(in the rows, 128 means zero)
One turn moves each row of this set onto another row. After a few examples, where does it send each row asked below?
k_722: [148 141 162 142 150 118 119 152 117 130 133 122 144  81 138 112 129 162
 143 125 123  98 139 110 129 158 131 132 120 112 112 121 175 170 120 132
 120 137 110 173  77]
k_746: [135 110  94 126 104 131 150 107 111 158 121 168 114  80 124 156  85 122
 136 121 119 105 154 108 100 123 147 102 103  93  93 103  86  83 144 125
 141 134 115 139  95]
k_158: [118 131 133 102 137 115 156 127 111 128 159 131 126 107 100 117 164 115
  78 131 148 108 126  76  91 139 118 141 123 145  92 126 103 125 173 145
 141 167  75 116 142]
k_674: [129 140 147 122 121 160 152 106 134 127 112 135 143 105 134 116 140  85
  74 153 108 128 129  97 128 133 147 155  77 114  77 130 102 126 151 153
 150 152  89 134 125]
k_293: [139 156 120 140 117 125 138 105 126 143 171 165 107  84 110 181 113 126
 137  93 103 102 168 107  94 112 120  98 127  95  91 119 119  78 128 149
 119 123 143 148 103]
k_628: [133 112 154 151 133 117 124 133 113 160 105 114 145  90 103 142 121 147
 168 158 108 117 132 116 128 149 124 140 115 100  94 130 135 153 141 157
 161 127  83 167  73]
k_509: [134 148 110 139 161 111 139 162  87 145 140 116 134  85 136 100 144 142
 143 132 121  81 109  79 110 158 118 133 130 109 110 135 157 164 139 126
 141 130 108 151  83]
k_694: [130 131 134 135 133  98 148 186 154 101 110 112 133 126 121 163 125 141
 135 129 117 139 128 197 124 127 127 184 128 144 146 175 121 108 124 121
 125 114 148 117 139]
k_129: [126 127 102 123 136 127 149  84 100 120 173 175  96 112 124 150 140 125
 120  80  84  91 126 103 106  97 133  97 131 118  92 149 111  87 138 124
 117 155 148 132 117]
k_303: [123 129 108 109 110  84 135 169 141 129 118 104 122 113 137 166 103 126
 139 105 102 141 128 182 141 122 138 168 135 146 153 160 127  79 116 115
 128 130 160 103 132]
k_733: [115 110 118 106 122  99 128 168 158 117 115 102 131 132 154 131 113  99
 126 113 117 178 142 189 130  91 125 144  99 139 132 150 116 121 132 113
 130 142 152 119 136]
k_675: [136 120 127 148 156  95 123 134  83 136 132 129 122 107 125 129 159 190
 167 120 110  78 123  99 124 135 144 128 147 120 123 144 155 141 120 115
 127 158 122 153  81]
k_345: [118 136 117 144 143 110 143 174 168 107  91 115 140 128 126 167 137 131
 144 139 125 142 141 193 114 111 118 177 107 124 144 159 114 115 137 113
 119 113 152 135 137]
k_341: [132 129 164 133 138 118 160 108 107 102 139 131 126 143 103 110 182 131
  87 132 133 105 118  88 119 104 131 152 132 156  86 160 122 145 142 153
 135 176 108 124 136]
k_15: [121 135 100 107 111  89 133 140 148 134  90  92 120 112 132 166 100 122
 144 111 113 136 139 180 147 115 119 179 119 138 149 157 132  80 147 117
 133 133 157 118 139]
k_111: [127 144 167 111  97 128 146 115 135 116 142 140 133 118 106 120 139 113
  59 141 154 112 151  77 129 127 130 137 112 154 100 124 128 115 158 153
 131 170 102 130 145]
k_210: [138 139  97 131 145 120 135 122 102 145 182 148  84  86 113 144 134 119
 135 100  93  86 154  95  91 122 103  96 125  81  84 150 108  89 150 144
 145 126 116 128 117]
k_646: [114 119 127 114 121 106 136 184 154 101 133 122 130 136 141 142 115 104
 112 120 103 165 128 187 133 107 133 147 115 147 143 169 116 108 122 114
 128 131 160 104 142]

k_733 goes to k_15
k_646 goes to k_303
k_210 goes to k_509
Now find these:
k_293 goes to k_722
k_674 goes to k_746
k_675 goes to k_341

